Each named turn below is shown by a few rows before and after it. Which turns, in which order, take the first row of each later pair to the second? The first pair is answered.
J347 (before |-> after):
[  6  -7 -27  29  -9 -18 -12 -18 -11 -18  -9 -11 -11   9  15  -2   9  11
  -1   9 -11  -5   6 -21  51] |-> [  4 -13 -22   5   0 -16 -17 -12   0   1 -29 -16   2   8  35 -10  10  -7
   2  -1   9 -21  -1  -6  51]
[-29   5  10 -32   0   3  12 -12 -11 -21  60   7 -27  37 -32  30 -11  33
   9  14   2   8  -6  26 -36] |-> [-18  -1  -3 -34 -19  11  -2   0   4  -7  44   5 -41  37 -11   4 -11  61
  40  25   2  24   5  20 -12]
[-18   2   9 -13 -28  22  -2   5  -3 -16  14 -12 -25  -3 -32 -10  -1  19
  43  17 -18  15 -25  -7  -4] |-> [-15  -3  11 -38 -20  25  -7  13   9   5  -8 -15 -17  -3  -9 -22   1   8
  51  12   2   2 -30   7  -4]
J435 (before |-> after):
[ 31   2 -16  24 -10 -19 -13   2 -34 -32 -73  -4 -22  20  45 -19 -12 -10
  19   7 -12 -11   6   8  83] |-> [ 50  18  21   2 -43   1 -15  18 -13  -9 -61  25 -40  24  18 -19 -26  -4
  52  25 -20  13   7  30  44]
[ -2  -1 -11 -11  -3 -31  18  -9  -8  -9 -20  11  -5  31   7   6 -27 -31
  22  28  -4 -16 -15  11   7] |-> [ -1   0 -10 -12  -6 -30  19  -8  -7 -10 -20  12  -5  31   9   5 -24 -30
  23  29  -2 -14 -13  11   8]
[-42  -1 -36  31  37 -13 -10   1 -32  -6  56 -16  -5 -14   2  -4  19  25
 -42  -8  -7   3   8 -12   8] |-> [-29 -12 -44   5  21   4 -27  20  -3  31  24 -20  -9 -17  40 -40  20  42
  -3  -1   9  11  12  -6  28]
J786 (before |-> after):
[-10  -7  58  11   1 -11  13 -21   3 -22  20  39 -20  11 -44  41  -5 -15
 -15   7 -35  -8  -4  26 -15] |-> [  0  -5  69 -20  -9   8   6  -4  25  10   4  42 -24   7 -30  21 -12 -15
  14  12 -21   0  -4  40 -26]
[  9 -23 -15  26  -7 -27   0 -17   7  -9 -25  -6   1  15  23 -12  -2   0
   6  -9 -12 -13   3 -25  37] |-> [  4 -22  -4  20   4 -35   9 -23   2  -8 -27  -3  12  17  16   2  -5 -25
  -7 -15  -7 -28  -5 -14  24]
[-17  10 -10   5  -5   7   6  22 -10  -6  40 -15 -13 -31 -16   0   7  42
 -19   2  -1  28  10   2 -32] |-> [-23  13  -3   6   7   0  15  14 -16 -11  42 -15  -6 -27 -23  11   7  22
 -34  -7   1  13   3   5 -41]
[ -2   0 -13  -7   2  -1   5   1   4  -2   5  -5  -3   9  11   2   1  -2
  -7  -9  17 -16  -4  -8  10] |-> [ -1   2 -11 -11   2   0   6   0   6   2   1  -5  -1   7  12   0   2  -2
  -3 -10  19 -16  -2  -6   7]
J966 (before |-> after):
[-21  -6 -21 -26   7  21 -40  11  11  44 -40 -30  10 -34  41 -24 -35 -14
  -1 -35  53 -24  -4   1   2] |-> [-33  11 -52  28   8  22 -33   9 -31  -1  25 -34 -12 -49  -2  -3 -27  46
 -28 -31  22  13  10 -39  -4]
[ -4   2  30  26 -19  15   8 -15 -25 -14  12  13  -4 -10 -32  27  -4  12
  26  17 -38   4  19  11  10] |-> [ -3 -11  42  -3 -14   8   3 -15  -4   9 -32   9  14  -1   2  13  -4 -30
  35   8 -14 -28   7  31  23]
[  1  17  48 -39 -18  -7  10  10  25  33   2  44   4  -8 -28  17 -32 -42
   8   2  14 -20  -1  31 -53] |-> [-30  -3 -11  10  39 -45  15 -19 -13 -13  -1   5  30 -11  -1  31  -4 -47
 -52 -25  20 -59  -4 -10   2]
[ 17  26  37 -11 -40  20   3  18   0  44  45  36   0   0 -15  37 -24   5
   2  33 -20  24  23  20 -25] |-> [ -6  -6   7 -16   9 -16   3  -9   1  43 -19   1  43  12  51  29  -5 -52
 -28   0  17 -46   7  19  33]
Now pairs of rows:
Between the rows of a pair lie 2 to 3 turns.
[  6  10   6  13 -12  19   3   9  -4  -1  30   1  -9 -11 -22  -4   6  38
   7  13 -17  23   6 -15 -20] |-> [ 11   2  -3  12 -18  20  -7  10   7   5  13  -4 -12  -8  -2 -20   8  45
  22  16 -14  22   9 -21   1] => J786 then J347
[  1  13   2 -24  19 -16  24  -7  -6   6 -18  22  18 -12  -9  42  -9  -8
  -7  -4  12 -32   1  27 -17] |-> [  4  18   4 -35  12  -4  18   7  -1  17 -14  26  13 -21 -11  36  -9  11
   5   1  16 -19   4  31 -30] => J966 then J786
[ 16 -16 -10   9 -19  27  -9  -1  16  11   7  -1  -7   7  15 -24   8  13
  44 -10  -1   6  12  10  35] |-> [  9 -15 -10  41 -11   4   6 -24  -7 -25  24  -1  -2  15  -6   4   9  -1
  14 -16 -19  -5   8  -2  43] => J786 then J786 then J347
[ -2 -20   8  29 -12 -43  12 -16  -4 -14  32  -1  13  10 -31  37  -7  26
  -9  12 -10  -6  -7   9 -20] |-> [ -3 -28  19  11  -5 -50  12 -21   5  -3   4  -2  27  17 -14  35  -8  -7
  -9   4   4 -30 -16  24 -13] => J966 then J435
[  5 -18 -41   0  12  11  -3  16   3  -1 -11 -14  -4  -5  38 -29  28   7
  -1  -4  16   7  10 -14  16] |-> [ 10  -8  -8 -33   9  22   0  25  16  24 -13   1   0  -3  27 -26  18 -17
   8  -4  26   4   1  14 -20] => J347 then J435
[ 24  13   2   0 -17   1 -10  30  41  25 -39   1  -6  13  32 -24   8  -5
  23   5   8  -9  -5   6  19] |-> [  6  15   9  24  12 -26  11   5  15 -11 -26   2  14  23   7  16  11 -47
 -22 -13   2 -42 -18   4  11] => J786 then J786 then J786
[  0  -2 -34   1  47  -9  -5   8 -19 -18 -30 -15  36 -22   6   1  -5  -6
 -34 -20  34 -18   4 -26   4] |-> [ 16  -4 -25 -28  28   7 -16  26   5  14 -49  -7  27 -19  24 -22 -10  -1
   1 -10  44  -7   7 -12   4] => J966 then J347 then J966
[ -7 -18 -18  -3  39 -15  16 -32  -4 -24   4   4  21  17  26   3   6 -15
  -1  22  -8 -14 -10 -19  21] |-> [ 12  -3  -1  -8   0   8  11 -14   6 -13  25  23  -7  13   1  -6  -5  22
  30  43 -26  28   2 -17   2] => J347 then J347 then J966
[ 17  -1 -34  -2   5   7  -3   0 -13 -13  19 -11  -4  24   6  -4  16 -11
 -14  -4  21 -17   9 -12   4] |-> [ 23  -1 -18 -21  -2  11  -7   6   0   2   6  -8  -4  27  12 -12  12 -23
  -1  -2  30 -22   4   3  -2] => J966 then J966
[  3  -5  26 -19  -4  -2  -7   1   8   2 -14  10  -9   5  -5  -5  11  -5
  24   9  -3   5  19  18   4] |-> [  2   1  29 -14  -6  -2  -7   1   4  -2  -6  14 -11   4 -12  -3   9  -2
  23   9 -11   9  20  17  -1] => J966 then J435 then J435
[  6  11  33  23 -37 -15  -5 -37  -3 -32  10  18 -57  -2 -43   2 -24  49
  47  57 -63  70  14  -8  34] |-> [-28  13  56  16  31 -51  27 -71 -29 -55   2  13  -5   8 -58  55 -21 -52
 -27  13 -41  -3 -19  16   0] => J435 then J786
[  7  10  -9 -39 -43 -32 -40 -10  29 -18 -11 -27   0  29  20  14  10   6
  14   7 -18  24  18  36  -5] |-> [  1  14 -20 -16 -37 -35 -32 -16   9 -40  15 -29  -5  23   4  27  13  20
  -5   5 -31  31  21  21  -6] => J966 then J966 then J435
[-11 -13 -37 -17  14   3  -9   9   7   8 -21 -35  19  -8  47 -16  13  13
  -3 -12  32  -4   5  -4  20] |-> [-12  11 -20  20  -1   2   9  -2 -22 -32  42 -15   0 -11 -22  21   5  34
 -22   0  -8  25   8 -16 -16] => J786 then J966 then J786
[  0  23  49 -11 -12  -6  32  -1   4   3  33  31  -5  14 -48  45 -18 -49
 -19   6 -26  14 -13  24 -47] |-> [-20  -5 -13  41  22 -41  29 -28 -21 -38  18  -9   9  18  -9  42   4 -40
 -52 -12 -29 -14  -9 -21  27] => J786 then J966 then J347
[  8  -9   9 -13 -12   9  18   5  24  36 -10  21 -30 -31  10  25 -22  -2
  23 -10 -22  15  12 -12   3] |-> [ -8  -8   3  10   4  -8  31 -13   3   7   5  19 -23 -27  -6  47 -19 -19
 -10 -19 -31   0   8 -21   7] => J786 then J435 then J786
[ 24 -27 -26  14  45 -13 -33  35 -21   1  22 -48  -6 -19  21 -18  22  23
 -21 -12  11  11 -11 -16  20] |-> [ 35 -23   6 -29  36  -1 -35  45   7  37  -6 -35   0 -15  31 -28  12 -11
   0 -13  30  -1 -21  16  -3] => J347 then J966 then J966
[  3  -1   3 -32  41   1   3  12  -6   1  -3  -7  -2 -21  -4  13   9 -20
 -13 -36  31   6  -5  17 -26] |-> [ 14   4  27 -35  20   5   4  13   4   6  -1  10 -13 -13 -19  15   1 -22
   4 -24  21  13  -5  26 -36] => J435 then J347 then J966
[-15  -3  -9   9  22 -12  12 -13   1 -21 -30 -12  10  17  26  -1  -2 -12
  -9  -6  -6  -3  -3  -6  40] |-> [-18   2   8   1  26 -14  18 -14   2 -15 -29  -5  17  19  16   9  -5 -34
 -14 -10  -1  -9 -11   8  21] => J347 then J347 then J786
[ -8 -12 -25  15  33 -23  -7 -21 -29 -14  10 -17  26 -15  -3  14   5   9
 -41 -11  16 -11 -21  -5  -1] |-> [  6 -13   6 -24  21 -15 -12 -13   1  23 -27  -5  33  -5  13  -1  -5 -22
 -13  -9  34 -25 -31  24  -9] => J966 then J966
[ 11 -22 -16  -2 -28   5 -26   0  25   1 -19  -3  -8   5   1 -33   1  28
   8   0  -1  13 -16  -2  44] |-> [ 14 -17  21 -17 -35   1 -17  -7  33   8 -25  16  -2  15 -13 -18 -12 -11
  12   0   1  -3 -29  20  19] => J435 then J966 then J435
[ 21 -21 -27  49 -23 -25 -28 -22   6  27   9 -28   7  28  64 -20 -33 -23
  44  12   2 -41  13 -34 101] |-> [  8  -6 -18  85 -17 -41  -5 -41 -27 -18  58 -18   5  32   9  23 -35 -30
   3   9 -28 -40  12 -45  75] => J347 then J347 then J347
[ 31 -17  12 -17 -32  19  -3   6  25  45 -30  14   0  33  35 -37 -20   4
  27   3 -24  -7   5 -14  -5] |-> [ 23  -1  41 -23 -21  18  16   2  13  38  -1  29   9  30  -7  -4 -26 -22
   0  -2 -27 -10  -6   4 -57] => J347 then J347 then J786
[-10  35 -15  -5  32  -4  -9  15   4 -18   4 -10   5   3 -34   4   5 -28
 -10  11  27 -10   8  -2 -42] |-> [ -2  31 -24 -18  23  10 -21  29  18   2  -9 -12   1  -4 -14 -18   5  -8
  11  17  37   4  14   0 -34] => J786 then J786 then J347
[ 16   5  -2  37   1 -30 -24 -10 -11 -38 -21  -4  -9   2  -4 -17 -31  39
 -19  47 -35  10  30  -7  36] |-> [ 23  16  50 -26   2  -9 -21   7  19  13 -45  18   7   5  -4 -17 -44 -11
  -2  42  -4  -5  13  43 -18] => J347 then J435 then J347
[ -9   8  32 -11 -24   1 -19   3  10   8 -22   0 -16  19  25 -10 -29  -3
  17  14  20  40  24  21 -31] |-> [-17  -5  -7  20 -14 -13 -23  -7  -3 -16 -24 -23 -16  20  45 -17 -15  19
   4  11  11  36  32 -10  14] => J966 then J435 then J786
[ -2  16  24  16 -16 -12  -1  -7  -1  -9  22  21 -14  14 -25  17 -11  -7
   6  13 -26  12  -7   5 -16] |-> [  2  11  14  21 -25 -11  -8  -3   2  -8  19  18 -20  12 -14   6  -9   8
  18  16 -29  18  -1  -3   0] => J786 then J347 then J786
[ -4 -22 -25  -9 -10  36 -36  33  23   3 -57 -21 -11 -21  38 -42  13   5
  19 -25  -1 -18  -4   1  37] |-> [-32 -14 -19  13  31   9 -10   7 -12 -35 -34 -25  13 -15   6   6  17 -40
 -43 -49  -3 -52 -19   1  13] => J435 then J347 then J966
[ 17   9  26 -14 -20 -16  13 -14  -3  10   1  35 -42 -13 -17  36   4 -25
  26  -4 -25   7 -11  17 -19] |-> [ 22   4  21 -29 -25  -5   5  -4  10  28 -14  29 -45 -17   1  18   5 -16
  44  -2 -16  12  -8  19 -11] => J786 then J347
[ -4   8  34  37 -16  -8  16 -38 -10 -43  32   9 -23  11 -48  11 -34 -28
 -33   0 -43   9  -1  16 -10] |-> [ 20  -1  50 -16 -44  17  -7 -12  38  17 -21  17 -26  14   0 -36 -40 -29
  29  13 -17  14   1  44   3] => J966 then J786
[  7  -4   9  36  32 -12 -12  -7 -20  -9 -10 -34  38   4  -3  18   6 -20
 -27 -14 -25 -26  -2  17   4] |-> [ 18  -1 -15  40   9  14 -28  16 -14   1   8 -36  11 -11   2  -8   8  44
   4   3 -34  21  16   2   9] => J435 then J966 then J435
[ 12   3  31  41 -66 -16  -3 -20  18 -28  -9  32 -26  46 -12   1 -21 -15
  30  39 -30   4  -3  -6  33] |-> [  3   1  11  64 -52 -26  -1 -30   2 -48  -3  21 -22  43 -11   6 -12  -9
  11  33 -33   0  -4 -21  43] => J966 then J966
[ 18   3   6 -16 -16  17 -13   6  22  26 -14  14  -9  14  11 -20  -4   0
  29  10   5  -1   7   5   6] |-> [ 12  14  26 -17 -10  14   1   3  10  19   6  25  -2  12 -19   1  -9 -14
  11   7  -2  -1  -2  14 -29] => J347 then J347 then J786
[-19  -8  -7   4   2   9   2  -4 -19 -10   8 -24  -7 -13 -22  26  11  16
  -9  -6  -4  -4  11 -15  -7] |-> [ -6  -8  -1 -16 -14  23  -8  10   1  16  -4 -20 -15 -15 -10   6   6  25
  19   3   2   9  15  -5  -9] => J435 then J966
[-10  20   8 -27  19  27  27  10 -26 -18  59 -22  16 -15 -29  14   4  -6
 -31 -26 -12  16  12  20 -34] |-> [ 10  13   4 -41 -14  49   7  31  -2  10  46 -19  -5 -16  -8 -20   0  35
  13  -6 -14  46  26  19 -19] => J786 then J347 then J347
[  0  -6  18  -7   5 -15   4 -13  -6  -5 -30  10   8   8  12  -4  -2 -51
 -16 -14   8 -29 -10  17   1] |-> [-12  -4  -3   6  25 -15   8 -11 -25 -19 -11   2  13  -6   9   4   7 -32
 -39 -24  10 -26  -7   5  -3] => J786 then J966 then J786
[ 13  13   6 -12  -5  43 -18  22  -8  13  61   8 -21   7  -3 -25  -5  39
 -19  23   0  51  16  17 -32] |-> [ 17 -11  -5 -35   5  33 -31  20  17  38  -3  -8   1  18  61 -55   0   9
  -2  16  28  14   8  23  14] => J435 then J347 then J966
[ -2  62 -18  14  17  -2   8  -4 -16 -25  33   3  18 -20 -20  14  -2  27
   0  -8  -6  46  17   3 -11] |-> [-12  44 -39  24  30 -20   5 -16 -19 -34   7 -14  30 -12  10   7   7  14
  -8 -17  -1  23  13 -10  28] => J966 then J966 then J347
